128 stands for zero in the data rows.
Here are some points:
[153  78 143  59  25 153 143  98 181  89 145 132 102]
[ 63 177 135 205 255 104  82 148  48 106 138 148 128]
[115 175 159 122 110  92 106 129 102 153 132 138 130]
[116 146  90  81  71 146 150 175 130 122 164 127 146]
[ 90 128 119 195 239 140  99 151  89 128 134 139 111]
[ 84 166  93 173 175 108  92 161  68 134 119 128 135]
[ 70 149 138 156 255 117 116 144  57 134 137 132 133]
[130 114 133 165 150 116 127 106 135 149 115 136 122]
[ 80 152 116 197 255  88  56 216  56 128 136 105 137]
[ 96 171 112 190 255  58  91 192  69 155 107 130 135]
[102 146 110 188 255 100  86 199  93 124  87 130 131]
[ 66 182 135 221 255  94  97 174  70 157 121 133 133]
[134 113 117 110  64 157 169  93 145 150 116 121 141]
[125 141 112 142  85 142 154 105 107 139 120 120 122]
[117 123 131 152 128 127 130  87 165 127 138 136 144]
[172  76 136  86  17 176 185  54 202 112  85 150 117]
[137 125 108 107  68 144 154 118 146 153 128 126 124]
[ 95 135 124 193 255  93  90 169  50 119 118 144 123]
[133 102  92 161 104 144 154 120 133 105 106 120 132]
[ 99 164 153 175 255  65  67 161  74 140 132 140 130]
[136 122 123 134 108 136 160 116 151 134 113 131 129]
[ 97 141 150  96  79 136 126 118 125 117 153 127 112]
[134 122 147 150 148 128 114 135 126 146 135 147 107]
[146 114 109 102  14 173 193 102 172 139 146 116 142]
[118 160 115 192 248  65  59 203  59 155 115 138 137]
[ 96 167 130 200 246  82  81 201  66 145 143 117 114]
Then 16 other points, each followed by its number:
[142 111 135 153 149 104 129  99 140 146  94 144 120] 0
[101 107 119 187 211 159 132 114 117 138 114 115 110] 1
[137 144 170  66  12 135 138 116 146 117 161 135 122] 2
[152 110 137 110  96 134 120 127 173 107 138 129 130] 3
[134 133 109 184 164  84 113 137 132 160 104 131 137] 4
[ 88 142 118 169 255 120  70 180  76 101 163 134 142] 5
[100 155 115 168 244  75  90 151  58 133 117 138 153] 6
[140  91 111  73  85 180 140 139 161 109 123 111 110] 7
[164  93 137  75   2 169 165  82 167  97 119 149 117] 8
[125 164 113 209 255  58  94 135 105 167 159 108 157] 9
[145 142 151 134  91 114 133  87 132 134 116 123 146] 10
[162  88 118 109  38 140 160  40 202 114 126 149 138] 11
[155  64 108  78  28 176 163 121 184  91 116 115 106] 12
[106 120 121 146 224 151 110 137  86 121 121 150 108] 13
[153  97  97 116 170 107 119 141 170 114 117 104 149] 14
[140 106 112 115  78 148 157 102 140 126 115 107 127] 15
Which of these numbered points is nearest to each point below, ignoring the direction in which the first points spread most? Its number follows each.
[139  98 134 101  27 153 158  90 138 124 115 137  92] > 8
[ 94 139 109 159 177 138 123 143  86 121 134 106 120] > 15
[150 138 110 167 251 105  88 171 110 114 134 121 152] > 14
[114 168 148 201 255  73  33 199  96 133 134 140 121] > 3
[143 139 171  66  51 123 108 127 122 142 130 152 141] > 2
[ 72 193 173 169 255  93  65 194  45 157 151 128 114] > 2
[111 111 110 146 141 135 124 156 161 118 137  95 107] > 12
[129 134 126 169 135  90 123 143 124 149 143 123 103] > 4
[152  77 105  91  41 201 174 109 187 102 103 115 122] > 12
[176 106 142  94  62 131 115 115 183 123 124 131 127] > 3
[101 144 116 130 190 123 100 172  85 106 172 150 123] > 5
[169 101 111  79 109 147 137 151 171 107 120 120 139] > 14
[121 125  86  84  37 143 168 140 129 102 167 123 142] > 5
[124 117 152  61   0 149 176  90 173 124 170 111 112] > 2
[146 115 161  62  23 139 152  91 135 113 163 130 105] > 2
[120 118 122 157 180 102 112 109 124 133 117 145 139] > 11
[123 107 101  89  10 187 185  89 148 111 141 108 122] > 15
[ 83 165 148 194 255  86  56 147  51 145 121 166 123] > 8
[117 121 145 180 223  81  86 136  99 162  82 120 124] > 0
[ 84 153 126 200 255  87  74 193  66 144 123 115 120] > 15
[194 105 116  57   0 170 168  97 201 122 149 115 141] > 3
[116 158 124 159 233  67  90 185  71 135 134 147 165] > 6
[138 117 143  92  24 152 163  63 176 132 134 126 140] > 10
[187  99 145 106  58 120 122 116 174 127 115 124 124] > 3
[155  97 114  27   0 199 188 115 190 110 112 130 135] > 7
